One turning vector, and how many ticks it has turned:
The counts run from 0 to 216.
[-40  11  17 -20   0   5   4   9  -8  12 -15  17  31   3 -19  -3  -1  24
  23   2  -8  -3 -18 -36   8  10 -19  -9  16  25 -14  -3   4 -33   1  19
 -10] | 91
[-28 -26   5 -12  -2  -9 -27  24  -7  12  16  21   6 -17  -2  18 -18  23
 -22  -5 -28  13   9 -15 -15   0  -2 -25  -8  -5 -29  -3   2 -25 -10  11
  23] | 131
[ -8   2  34  30   9 -28  22  27   7 -15 -24  -9  -8 -15 -14 -24  25  19
  -1  12  12   5  -1 -25  16 -25  14 -33   7  13 -12  11   1  -3  -7  30
   0] | 7
[ 23  11  -6  -1  21 -55   5   4  18 -20 -14 -24  -1 -15  -3  -9  15   6
 -28 -11  -1   2 -14   6 -16   0  14  -6  -7  -2  -9 -17  12 -13 -47  -4
 -24] | 18
[ 16  28 -12  10  18   6   9 -23  26  -9 -11   0  -4  15   7  -8 -12  -1
  58 -21   5   6   0 -28   0  -3   0  20   9  28   7 -32 -28  -5  -9  -6
  -6] | 99
[-34 -23   2 -16  16  -8 -27  18 -11   1  15  10  -9 -37 -18  14   3  11
 -28   5 -13  -3  13 -14  -9 -11   0 -23 -14  -1 -24 -10  -5   5   8  10
  30] | 132
[  5  31 -10  -5  33 -54  -4   6  12  -6 -27   8   8   3  15   2   0 -26
   7 -18  14  13  -1 -24  -7 -20  10 -10   2  22 -11  10  18 -17 -19   1
 -21] | 103
[-23  15 -15   0 -15  -9  -7  22   6   3 -19  16  -5 -11 -21 -12 -38   6
   7 -25   8  12  -1   2  47 -13  -6  -5   1  30 -13 -23 -10   9  10  11
  -5] | 150
[-23  20   2 -18  10 -52 -23   1 -12 -10   1  20   5  -6  37   3  -9 -17
  -3  -5   4   6   8 -22  -9 -11   7 -21  -3  27  12   3   1 -36 -20 -10
  -9] | 189
[ 10  -5  -4  21 -12 -24 -28   5  -3  -5  32 -10 -26 -22 -13   4  -8   9
  -2   2  -9  10   7 -13 -28  -5   5  -6 -16  -7  17 -29 -29  26  20 -22
  24] | 134
[-13  18 -23 -10 -25  -7  22 -26  10   6 -38 -32  16   5   8  20 -17   0
   1  -1  30  26 -18   5   0  20  -7  20  12 -28   0  -2  -2  -7  -6  14
  -5] | 165
[ -1  -3  -8   7 -13 -22 -22   3  16   7  -2 -30  10 -30  19  17  24  -9
 -15  27   5  -1 -16  -8  13  18  -1 -25 -10 -17 -21 -34  13  -2  14 -21
 -16] | 68
[-21  33  -2 -10  -3 -22 -41  10   6  21  17  10  -6  20  22 -24 -16  10
  -2 -10  -6  12  -6  -2  -9   1  -7  -2 -16  13 -11  -6 -46   6  -6 -10
 -20] | 139
[  4  -5   6  28 -19 -29   9 -12 -17 -11 -28  -8   3 -10 -22   5 -30   1
   2   0  19  27  34 -17 -13  14  10   1 -11 -26  -9 -17  30 -19  -7  -8
  16] | 170
[  0  17   5  -2  -5   8   8 -12   6 -10 -16  11 -19  26  -4  -8 -30  -2
  57 -34  10  -4   2 -11   9  15  -3  18  26  25  -5 -15 -10 -19 -19  14
  -5] | 100
[-14  -6   8   3  15 -22 -20  10  -2  -4  23  -6 -27 -36 -13   9  13  10
 -23   8  -5   3  13 -18 -22 -19   9 -22 -29   6  -4 -23 -24  29  29   2
  18] | 133
[-16 -17  -5 -15  14  -8 -29  12  -3  16   5  30 -11 -29 -21   8  -7   1
  -3 -16 -15  10   7 -29   6 -41  17  -2  -3   2 -29  -3  12  -3   4  15
  40] | 46
[-27  14 -13 -22 -32 -20   2 -22   3  -2 -11 -38  17   6  23  14   5  23
 -17  15  24   7  -8  -5  -9  34 -18   3 -11   4   3 -15 -34  -7   1  14
  -6] | 79
[-25   6 -11  11  -3 -18  -5   9   6   3 -12  17 -13 -26  25   2 -42   0
 -10 -16  20  13   3  31  39  -2   7 -22   2  -5 -16 -42 -16   2  -4   2
 -13] | 64
[ 19  -3  -2 -14 -13 -37  14   2  19 -11 -10 -29 -18 -14 -10   5  13   4
 -21 -17   3   7  -9   2  -4   6   9   7   3  -5   2 -32   5 -15 -57   4
  -2] | 19
[ 18  16 -12  33  26   1   9  -5  15 -15  -2 -24  -4  -6  18  -7  -6  12
  38  -7  14   2 -18  -4  -4   9  -8  -4  12   6  -1 -25 -41   8 -31  -7
  -6] | 13
[-28 -10 -19  20  -5 -22   2   5 -40 -17  -2   0 -13   1  -3  -6 -19  32
  -5  31  18 -14  22   9  22  11 -17  -5 -14   2  -7 -41  -7  14   7   2
  -7] | 74
[  3 -14  13  17  24  -5  -1  -2  25   6   2 -16 -12 -23   0  24  17  -2
  12 -12 -10 -12 -39   1 -40  15  16  -4  24 -27 -23  -4  -4  -8  -4   2
 -18] | 117
[-17   4   4 -16  23  -8  11 -38 -25  -1 -13 -21   5 -39   1  -4   6 -23
  11  16  22 -21  -3 -15   5  -1   0  -5  -8  -9   5 -39   9  27  -6  -9
   4] | 173
[ -8  -8   7  12 -13   1  -5  32   3  21  -1  -6  15 -13  -7  13 -22  37
 -11 -20  -9  25 -28   3 -13  11 -15 -15  13 -16 -33   8  -6  -9 -48  10
  -2] | 216
[ 14 -32 -33   7 -19 -15  11  -8  -8 -20   1 -27  -6 -17  -2   4   9  16
  19  14 -12  -3 -15 -22  23  -5 -13  -4  25   4 -11  -8  12 -11 -28   5
  32] | 10
[-15   8  26  -1   7  -1  -2   4  -2 -30 -15 -11  -6   0 -25  -4   9  24
 -15  -2  32   5  40 -19  -4  23   8 -18 -40  11  -6 -28  -1 -16   3  13
   6] | 83
[ 14  18 -26   5  40   2   7 -33  16 -13  -3 -16   3   9   5  -8  16   3
  42   0   9   4  -4 -42  -9 -20   0  13   0  16  10 -18 -31  17   1  -7
   9] | 98
[ -6   2  -4  16   0 -10   9  19  -4 -32 -18  -2  -9  13 -12  16 -27  13
  17 -17  10 -14 -17   6  14  32 -25  -4  28   8 -22  -5  -5 -16 -35  27
 -20] | 15
[ -5  -9  10  25  20  -9 -10   3 -20 -12   2   9  -4  -2   9 -39  -5   9
  39  -9 -19  -2  -2 -28   1 -19  15 -20   9  12 -17  26 -22  10 -12  12
  25] | 197
[ -8   3   4  19  25 -11 -22  12 -11  -4   7   0 -17  -5  22 -30  -9  15
  35 -12   6 -10  -1 -17  -4 -23  14 -33   8  35  -8  13 -10   2 -35 -11
  13] | 198
[ 10   5 -26  -8 -27 -31 -37  -2  27   3   0  -8  -7   5   0   6  31  18
 -11  -5 -29  19   6 -20  12 -13  21   4 -19   0   6 -29  -7   2  14 -11
   6] | 144
[-25   0  27 -14  -9   6  -6 -38  -3 -25  -1  16 -16   0   1  -9 -23 -13
  46 -26 -10 -19   7 -11   1  30   4   0   8   8   3 -12 -22 -20  10  22
   9] | 186
[-17   7 -27  21  20  -3 -17  -2   1  10 -17  14  13 -11  47   4 -26   0
   1  -8  18  13   2  22  23  -9   9 -28 -14  -1 -17 -25 -11   8  -8  -7
 -14] | 63
[ 13   6   4  11   6 -17 -19  13  51  -9  -3 -22 -20  -6  13   7  37  -5
  16 -21  -5 -11 -46 -13  -1   2   9 -18  20   8 -14  -6 -21  -7  -5   3
 -20] | 203
[-22  -7  24  10   4 -13  17  23  12  -8 -19  13  13 -17  -5 -21  17  16
   0   3  -5  -3 -20 -22  31 -12  -4 -22  16   8 -26   4   2 -20  -5  37
  -9] | 6
[-10 -17  -1   4  43 -11 -21  -7 -13  -8  11  14 -27 -21   4  -5  -5  -4
  -5 -14 -14 -15  15   9 -12  -7  21 -20 -15 -23 -18 -14   4   7 -43   5
  14] | 122
[  9  -2 -18  25  36   7  17 -15  11 -21  -9 -34   6 -10   7 -16   8   9
  26   4  11 -13 -25  -9   4   4 -10  -6   7   0  -6  -6 -37  32 -16  11
  13] | 12
[-20  46  14 -24  10   0   5 -18  -3   1  -4 -28  16 -17   1 -26   7 -11
  18   8  23  -3 -13 -22   5  12  -6  -1 -21  15  32 -18 -25  20 -10  -6
   6] | 88
[-26   2  11 -14  22  16  -9  -6  14 -10 -25  -1   5  -9 -18 -22  10  27
  -8  -9   5   1  16 -15  -2  24   7 -23 -30   3 -26 -30 -10 -35   2  25
  -1] | 82
[-16 -10 -30  21  10 -29 -16  10  22   5 -11   2 -25   1  -1   6  30   2
 -14  13   4   7 -18 -17   4 -31  25   2  -2 -39 -11   8   7  17  30  16
   1] | 57
[  4 -10   5  -3   7 -26 -17 -16 -21   5  16  10 -10  21 -26 -14 -31  13
   9 -13 -27   8  28 -17 -36  -1   1  22 -12  -1 -27  -4  -8   7 -18  11
  14] | 35
[ -6   7  -9 -17   0  -8 -13 -25   8 -26 -10  -6  -8 -27  12 -35  10 -32
  27 -13 -11 -17 -29 -10  39   1  10 -18   6   6   9  -2  -3  -7  -4   6
  16] | 1
